Each row is where one point has got to under a steady rotation. How many ticks took it there?
The counts run from 0 to 467.
[-10  -5 -45   7  -2  -2 -11 -14  -1  -2  29 -23  -2  -2 -13  -3  41  17
 -31  -1 -29   1 -26  24  27 -13  31  18  16   5 -20   2  -6  -5   2] | 335
[-13  -5  10  -3 -27   3  -2 -21 -11 -19   9   1  -2  -3  23 -11  -6   9
 -15 -34 -42 -33  -1  -1  28 -16  13  19  22  -1 -35  -9 -18  25 -28] | 179
[-18  12  -8  -1 -19  14  -8  16 -20  -1 -12 -42  -3  13 -39   5  10  -5
 -26 -37 -10 -19 -22   4  18   3   4  18  34  -5 -32 -15  20   3 -26] | 228
[ -6   5   8   6 -24  -7   2 -25  -6 -14  17 -26  12  32 -20 -18  -8  15
 -27  -9 -47 -16  -4  37  40 -13   0   5  10   2 -12 -14  -3  -1 -27] | 259
[ 17   1   0   9   5 -15 -28  11   4  -7  -1 -61  10  15 -18  10   7  38
  -8  -6  -8   9 -14 -12  25  -1  12  22  18  23 -20  20 -27   5 -16] | 21
[ 30  14 -31 -19 -11  -8 -13  -3 -11 -19 -15 -23  20  16  13  12  10  24
 -26 -15  -5 -15  -9   5  -2  16   2  43  13 -11 -26  17   8  16 -44] | 138
[ -6   3  -6  10  -2   9 -26 -12  -6 -29  21 -19  -2  12 -30 -19  -9   2
 -35 -44 -24 -30 -11   3  29 -17  18  12  34  -2 -11   1 -13  -7 -22] | 266
[-16  -3 -42   1  -6   0  -7 -20  -7  -2  34 -14  -7 -11 -16 -12  30   7
 -35 -21 -31  -8 -16  23  29 -33  29  12  26   1 -19  -6  -3  -5   1] | 81
[  7   2 -31   6   4 -19 -16 -16  -7 -36  13 -42   3  15 -10  -9  -2  17
 -29   3 -34 -19  -8  22  18  -3  13  33  14 -19   1  20 -15  -2 -27] | 175
[ 22   4 -14  -2 -15  -2 -32  -5  11  -5  17 -18  16   4 -23  -6  19  35
 -29 -25 -25  18 -13  -8  43  -8  10   8   7  31 -20 -13 -16 -17  10] | 458
[ -3 -15 -48 -25   2   9  -5  -2 -29 -23 -28 -44   2  10  21  -5  16  33
 -26  -9 -10   0 -15   5   7 -17  20  -6  11  26  -7  -2   3  -8 -31] | 69
[ -2   0   3   9   6   5 -27   5  17 -32  14 -27  -6 -19   9  -6   7   8
 -18  -8 -18  -8 -19   1   2   9  30  30  30   0 -48  13 -21  37 -10] | 441
[ 35  -4 -41 -20 -10 -41  -7 -13  -7 -33 -15 -17  10 -24  18  -2   9  10
 -28  -6 -20  -8  13  14  -7 -14   1  31  15 -18 -20   5   7   8 -10] | 385
[ 13  11  -8  -8  -4  10 -32 -16  15 -24   6 -27  14  -5  -2  13  30   1
 -23 -40  -8   4 -18   2  -2  24   1  26  19  -4 -46   0 -15   6 -24] | 311
[ -1   0  27 -13 -15  -4 -12   6  -6 -28 -18 -37 -12 -20  22 -18  -8  21
 -13  -4 -30  -6 -11 -18  19  -1   2 -12   9  28 -37 -19  -8  30  -6] | 363
[ 17   9 -20  -5 -26 -30  -5  11 -13   8  11 -20   8   2 -40 -13   7  27
 -24 -22 -12   3 -10   3  38 -31  -1  12  23  21 -16 -19  19  -6  11] | 290
[  7  -9  -1  -1 -25  -5 -12 -26   0 -21  -4  -2  29   5 -25 -14   7   3
 -29 -54 -21   1  -3  29   5   1  -5  23  29  -8 -39 -20  -9 -14 -16] | 50
[ -8   9  18   5 -12  -9  -3 -19  13 -38  35 -39 -10  -2 -15 -21   0   3
 -25   5 -50 -12 -16  31  19   6  -1  13   9 -14 -31  -5 -10  17  -7] | 4
[ -9   8 -13 -17 -22 -16  20 -18  -3 -11  32 -16 -20 -29  14 -13  20   4
 -18 -20 -21 -11 -17   6  12 -42   1 -15  16  11 -30 -10  17  23  -2] | 79
[-16  15   1 -11 -17  -6  10 -30   9  -3  37 -41  -9 -17   9   1  35  15
 -10 -10 -28   6 -27   9  17 -13  -7 -19  -5  15 -43 -15   2  14   3] | 418
[ 11  14  -9 -25 -13  -6  -5  13 -10 -21 -14 -53   1   4   3  -6   2  16
 -18  -6  19   1 -19  12 -21  -9  -8  -6  25  10 -37  12  35  39 -28] | 146
[ 11  -6 -12  -7  -2  -2 -20 -20   8 -48  22   1   0 -14  26 -21   2   8
 -31 -10 -29 -20 -13  16   3   2  21  30  14  -7 -32  15 -14  32 -21] | 348
[  6 -12 -31  -6   0 -18   3   4 -17 -12 -12 -53   8  14  -7  -4  14  41
 -13 -10  10  17 -25  19 -16 -11   1  14  20  22 -20  28   2  -5 -27] | 237
[ 10  17   4  11  -9 -26  -1   2   2 -17  38 -42  -9  15 -29 -10 -16  13
 -14 -17  -8 -22 -18  14  12 -18   0  27  29  -6 -19  33   5  27 -29] | 436
[ 26  22 -23  -6  -7 -36  -9   7   1 -11  23 -52 -19 -11 -32   6  12  22
 -27   0 -16   3 -15  -8  24  -4 -12  10   7  -3  -9  -3  23  -7  12] | 121
[ 13  11 -41 -31   1  -1 -10 -24  -1 -25  12 -28  -2  -3  41   6  35  31
 -27   2 -12   9 -21  -3   6 -10  11  -9 -12  21 -21   3   4  14 -19] | 416
[ -5  -2  22 -12 -19  -4 -13  13  -3 -30  -9 -35 -17 -28  11 -20  -4  19
 -17 -13 -32   2 -16 -12  23   0   1 -10  14  30 -38 -31  -4  14  11] | 110
[-12   2  -6 -26 -28  20 -12   4 -19 -23 -36 -24   5  -4  11  -8   9   0
 -31 -16  -5  -6  -7   8  -3   0  12  -3  24  12 -46 -24  19  34 -25] | 401
[ 21  -4 -20  -9  11 -12 -38  11  -5 -41 -23 -49  11   4  -6 -16 -10  37
 -26   5  -1   3  -4  -4   8 -16  21   5  22  27  -8  14  -8  12 -16] | 107
[  5  13  17  -2 -23   4 -15   8 -13 -17  15 -28  -4  34 -25 -18 -21  21
 -25 -11 -21 -26 -18   7  39   1   6  16  23   9 -24   0  11  26 -30] | 98
[ -3  -4  -5 -28 -28   6   9 -11 -25  -9 -26 -32  10  13  18 -16   8  38
 -14 -14  -8  11 -10  16   9 -21  -2 -23   5  40 -25 -15  14  14 -30] | 154
[ 31   1 -45 -13 -20 -29 -15   8 -15   2  -3 -14  16   3 -24  -9   8  30
 -31  -9  -6   5   7   2  32 -35  17  15  21  15  -2 -10  19   1   7] | 291
[ -7 -14 -14  -6 -33 -13   7 -36  -7 -10   6   3  20 -10  26 -17  13  14
 -14 -12 -39  -4   9  28  19 -43  22   7  13  10 -33 -14  -9  24 -16] | 340
[  0   3   8   0 -22  -3 -12  30 -24  -5 -24 -39   4  24 -15 -10 -17  31
 -13   5 -19  -8  -8  -3  36 -12  20  12  24  28 -28  -9   2  26 -19] | 191
[ 15  23 -28 -29 -32 -24  -8   2 -22  -4 -12 -28   0 -12   4   4   9  16
 -30  -1 -26 -14  11 -15  38 -23   1   1   4   0 -13 -30  29  10  -4] | 123
